[155 133 104 142 136] 155, 142

[122  99 131 124 147] 147, 131

[154 111 116 103] 154, 116

[144 130 127 110 155] 155, 144

[124 113 130 128 151 136 119] 151, 136

[[138 120 130 128]
 [123 142 105 121]
 [133 145 139 115]] 145, 142

[[141 119 110 120 123]
 [124 122 126 155 125]
 [122 107 105 128 142]] 155, 142

[[110 150 114 125]
 [114 149 106 140]
 [110 151 119 119]] 151, 150
---
[125 154 143 131] → 125, 131

[155 104 109 122] → 155, 122

[138 155 127 142] → 138, 142

[112 154 142 138 119 120] → 112, 120

[155 140 130 117 139] → 155, 139

[151 121 128 146] → 151, 146

[152 128 128 125 139 126 137] → 152, 137

[[120 125 125 145]
 [127 127 131 103]] → 120, 103
---
124,112,125,147
131,120,123,143
141,125,115,149
Out: 112

144,150,126,106 Out: 150

150,121,125,123 Out: 121

101,140,136,103 Out: 140

138,133,109,111
111,101,118,112
Out: 133

118,98,106,134 Out: 98
---
[[117 126 125 139 143 124]
 [105 124 113 117 104 140]
 [152 124 126 125 102 152]] → 126

[[144 129 111 136 122 109 125]
 [122 117 118 130 145 136 119]
 [123 136 117 134 114 129 151]] → 117

[[131 153 134 101 125 124]
 [133 153 139 106 121 130]
 [129 153 128 112 128 120]] → 128

[[151 151 142 122]
 [101 139 116 135]
 [119 106 125 127]] → 125

[[110 132 109 120 130]
 [137 107 145 119 133]
 [115 105 124 131 133]] → 124

[[111 136 114 113 105 126]
 [151 145 130 136 155 140]
 [152 108 127 120 155 124]] → 127

[[137 112 144 133 134 122 115]
 [126 116 152 126 149 111 118]
 [126 133 154 126 128 112 109]] → 154

[[125 121 132 125]
 [102 144 147 125]
 [125 132 132 109]] → 132

[[122 128 107 122 123]
 [130 128 121 128 155]
 [125 136 123 131 121]] → 123

[[138 125 122 123 126]
 [128 130 132 114  99]
 [128 123 125 134 137]] → 125
---
[129 108 148 103 112 140] value 140
[120 116 130 153] value 153
[124 111 139 110  99] value 99
[149 116 157 132] value 132
[102 131 137 151 100] value 100
[146 137 127 129 133 104 126] value 126
[107 139 114 127 153 128 126] value 126
[148 154 151 136 126 114 121] value 121
[102 156 106 149 131 143 123] value 123
[122 133 128 101 112] value 112
---
[117 155 136 138] -> 138, 117

[[123 111 145 122 126 107 128]
 [117 103 146  99 124 126 134]
 [123 138 148 134 126 136 120]] -> 128, 123

[144 106 117 106 127] -> 127, 144

[141 123 107 140 134 106] -> 106, 141

[123 120 128 100 137] -> 137, 123

[104 127 112 128] -> 128, 104
---
[106 145 143 119 131 138 151] Answer: 119, 151

[151 137 136 125 154 127 136] Answer: 125, 154

[119 130 124 103 133 126 128] Answer: 103, 133

[147 140 112 145 154] Answer: 112, 154

[128 134 148 118 151] Answer: 148, 151

[[137 124 102 119 146]
 [110 150 125 122 134]
 [121 127 118 148 105]] Answer: 125, 150

[116 118 103 136 107 130 100] Answer: 136, 136

[138 107 114 108 128] Answer: 114, 138
---
130  129  127  121  132  127  122
133  104  135  107  125  124  129
>> 132

157  151  108  145
109  112  137  109
>> 109

123  123  120  113  126  103 >> 126

126  142  102  125  114  140 >> 114

121  124  127  124  127  157  141 >> 127

128  121  118  122  120  134  128
140  137  128  128  130  129  153
111  133  117  130  114  140  142
>> 120

109  105  138  123  129 >> 129

140  125  133  118  111  153  129 >> 111

106  144  145  142  117 >> 117
---
[[143 155 148 132]
 [115 131 128 139]
 [107 122 118 117]] ==> 117

[[119 100 113 112 153 136]
 [110 123 138 128 115 115]
 [118 137 140 145 106 124]] ==> 124

[[127 126 134 106 128 121 129]
 [140 126 122 118 131 132 128]
 [125 124 127 125 125 125 129]] ==> 129

[[126 145 143 135]
 [126 107 105 134]
 [145 138 126 124]] ==> 124

[[152 147 147 148 147 152]
 [107 118 147  99 120 123]
 [122 124 158 136 120 109]] ==> 109

[[127 117 127 154 127]
 [149 147 133 154 140]
 [142 119 131 154 136]] ==> 136
---
Input: [107 119 134 147]
Output: 134
Input: [130 104 144 111 123]
Output: 144
Input: [149 143 124 136 135 123]
Output: 124
Input: [118 151 141 120]
Output: 141
Input: [142 136 149 133 137 111]
Output: 149
Input: [132 115 153 132 144]
Output: 153
---
[134 120 122 122 117 157 117] result: 117

[[154 107 138 120 132]
 [149 130 147 136 145]] result: 147

[[117 114 144 137]
 [129 130 154 134]
 [132 142 138 130]] result: 142

[115 124 122 149 125 130] result: 149

[141 128 146 151 127 128 116] result: 127

[121 134 132  99 145] result: 132

[124 113 126 140 104  99 145] result: 104

[ 99  99 112 130 113] result: 112
